grid = [131 152 116 124 117]
The first entry from the left -> 131
Give the last entry.
117
Give the third entry from the right.
116
